The same turns and mirrors carry the whole set onto itself and the rows of a family onto each other. Which other rows belong to the same family as each row named below? List them in the order they appear above.
These 30 rows form 5 families of 6 rows each.
lus: [ 0.84 -2.00  1.20  0.20 -2.53 -0.59  0.31 -2.34 -0.59  2.07  3.19 -1.41
  3.09 -3.54  0.12  1.99  0.28  1.61  0.70 -3.42  0.84]
leso: [-0.93 -0.90 -3.08 -1.38  0.24  1.05  0.08 -1.41 -0.50  2.07  4.62 -3.71
 -0.25 -2.08 -6.00  2.03 -2.10 -1.75 -3.08 -0.24 -2.27]
vaba: [ 0.92 -1.41  1.86  0.40 -3.42 -0.42  0.92  0.64 -0.32  0.61  4.11 -2.16
  2.00 -3.58 -0.63  1.34 -0.03  2.05  0.50 -1.84  0.93]
pavon: [-1.85 -0.62 -3.84 -2.04 -1.64  1.66  0.31 -0.96  1.66  1.43  3.87 -3.68
  0.50 -1.65 -6.46  0.89 -1.99 -1.88 -1.59 -0.21 -2.76]
kabi: [-3.42 -0.46 -4.57 -2.67  1.33 -0.17 -0.46 -0.23  3.30  0.25  5.24 -1.89
  4.47 -4.28 -0.91  4.49  2.57 -4.42 -0.35 -0.55 -0.67]
zeli: [ 1.49 -2.35  0.88  0.30 -1.48 -0.50  1.25 -1.17  0.29  0.53  3.26 -1.81
  3.04 -3.15  0.11  2.18  0.04  1.51  0.91 -3.78  0.79]
nos: [-2.03 -0.92  1.19 -4.60  0.03  0.89  1.44 -0.18  1.36  3.93  4.73 -3.78
 -2.56 -6.26  0.14 -0.23  1.50  0.77 -0.98  2.47  0.58]
romo: [-1.84 -4.44 -1.08 -3.76 -0.79 -0.13 -1.63 -0.50  4.17  4.53  1.44 -1.41
 -0.86 -1.14 -1.41  4.12  2.81 -0.62  0.16 -3.42  4.25]
Nagav: [-3.00 -1.43 -3.99 -2.64  1.98 -0.52 -0.14 -2.45  3.70  2.30  4.67 -0.78
  3.37 -4.77 -1.14  5.59  3.55 -5.00 -0.64  1.33  0.45]
dod: [ 0.81 -2.74  1.33  0.73 -3.73 -1.75  1.70 -1.51  0.78  1.43  3.03 -2.49
  3.21 -2.52 -0.46  2.78  1.07  1.09  1.85 -1.73  0.17]
fasu: [-3.17 -1.31 -5.18 -3.48  1.88 -2.35  0.37 -0.97  3.51  0.92  5.45 -0.42
  3.70 -5.07 -2.20  3.06  2.16 -4.20 -1.06 -0.30  0.09]
momad: [-2.88  0.25  1.56 -4.30 -1.05  0.79  0.42  0.98  2.25  4.08  5.10 -3.58
 -0.95 -4.64  0.75 -0.11  2.08 -0.06 -0.67  3.63 -0.66]
Gatak: [-0.95 -0.06 -1.65 -2.01  0.09  0.98  1.20 -2.44  0.12  2.68  3.55 -3.73
  0.29 -0.18 -5.73  0.91 -2.27 -0.78 -0.86 -0.26 -2.15]
Nilo: [ 1.35 -2.70 -2.81 -1.38 -1.07  0.82  0.09  1.23  3.19  2.88  3.38  0.07
 -0.07 -6.02 -4.62  2.79  4.51 -0.47 -3.59  4.24  1.89]
Tazem: [-3.03 -0.53 -3.92 -2.44  2.52 -0.75  0.15 -2.52  3.33  0.45  4.89 -0.36
  4.00 -4.88 -1.96  4.66  2.26 -3.91 -1.96 -1.49  0.41]
korul: [-1.95 -0.72  0.58 -4.39 -2.17  0.70  1.03 -1.39  1.36  3.95  5.35 -4.64
 -1.15 -6.30  0.67  0.26  0.30 -0.85 -1.47  2.59 -1.56]
gunib: [ 1.41 -2.70 -2.49 -1.96 -0.20  0.46 -0.71  0.47  2.30  3.44  2.92 -0.12
  0.28 -5.69 -4.64  2.35  6.25  0.00 -3.31  3.79  1.49]
numi: [-2.88 -0.54  1.47 -3.96 -0.75  0.87  0.98 -0.11  1.89  3.10  6.47 -2.06
 -2.15 -6.02 -0.88 -0.19  0.79  0.26 -0.09  3.53 -0.26]
bag: [ 1.17 -4.17 -2.57 -0.85 -0.93  0.44 -0.62  1.48  4.83  2.19  2.34 -0.45
  0.99 -6.26 -3.76  2.79  5.82 -0.19 -2.42  2.23  2.02]
doz: [-0.35 -0.72 -3.97 -1.94  0.48  1.57  0.72 -1.88 -0.26  2.92  4.36 -2.78
  0.33 -1.53 -5.96  0.65 -1.90 -2.06 -2.37  0.52 -2.13]
tulu: [-1.09 -1.34 -3.27 -2.11 -1.05 -0.23  1.21 -0.22  0.13  3.12  4.28 -4.12
  0.82 -1.79 -5.66  1.29 -2.31 -2.95 -2.20 -1.49 -2.60]
takob: [-1.85 -3.43 -2.71 -3.88  0.62 -0.13 -2.33  0.20  4.57  3.62  1.69 -0.25
  0.45  0.46 -2.47  2.48  3.63 -1.52  0.50 -3.01  3.23]
fepo: [-1.93 -0.75 -4.42 -3.31  1.58 -0.84  0.47 -2.93  2.67  1.29  5.13 -0.72
  4.65 -3.93 -1.00  5.08  2.06 -4.37 -1.36 -1.06  0.15]
lar: [-2.05 -4.99 -1.17 -3.32 -1.78  0.05 -2.31 -1.06  5.56  3.76  1.02 -1.54
 -0.53 -0.19 -1.48  2.77  3.07 -0.95  1.23 -2.62  1.61]
Tidet: [-1.00 -3.79 -0.31 -4.36 -0.10  0.36 -1.35 -0.35  5.12  3.94  1.38 -0.77
 -0.88 -0.25 -1.21  3.14  3.01 -0.02  0.11 -3.11  3.65]
petiz: [ 0.37 -2.68 -2.02 -0.03 -0.64  0.01  0.71  1.59  3.64  3.44  2.54 -0.22
  1.20 -4.80 -4.60  1.50  5.68 -0.33 -1.35  4.87  1.30]
zekob: [ 0.78 -2.25 -1.35 -1.35 -0.97  1.03 -1.22  0.82  2.86  3.40  2.30  1.51
  0.04 -5.72 -4.17  2.90  5.71 -0.38 -0.90  4.12  1.13]
Nasum: [-1.14 -4.97 -0.84 -3.27 -0.09  0.30 -1.69 -0.03  5.50  4.59  1.79 -2.54
  0.84 -0.58 -2.10  4.68  2.88 -0.76  0.39 -3.72  2.09]
murot: [ 1.75 -1.66  1.90 -0.52 -2.31 -0.50 -0.01 -1.56  0.73  2.16  2.10 -2.46
  3.11 -3.27 -0.34  2.84  0.63  2.81  1.59 -2.06 -0.52]
sis: [-1.56 -1.67  1.37 -4.03 -0.78  1.26  0.37 -0.27  1.93  4.46  4.98 -3.36
 -2.80 -6.08  1.33  0.72  0.96  0.11 -1.09  3.02  0.37]

Which other rows belong to the same family as nos? lus, leso, romo, Tazem, gunib
Which other rows belong to the same family as tulu? fasu, numi, zekob, Nasum, murot
Which other rows belong to the same family as doz? zeli, Nilo, fepo, Tidet, sis
Which other rows belong to the same family as takob? vaba, Nagav, Gatak, korul, bag

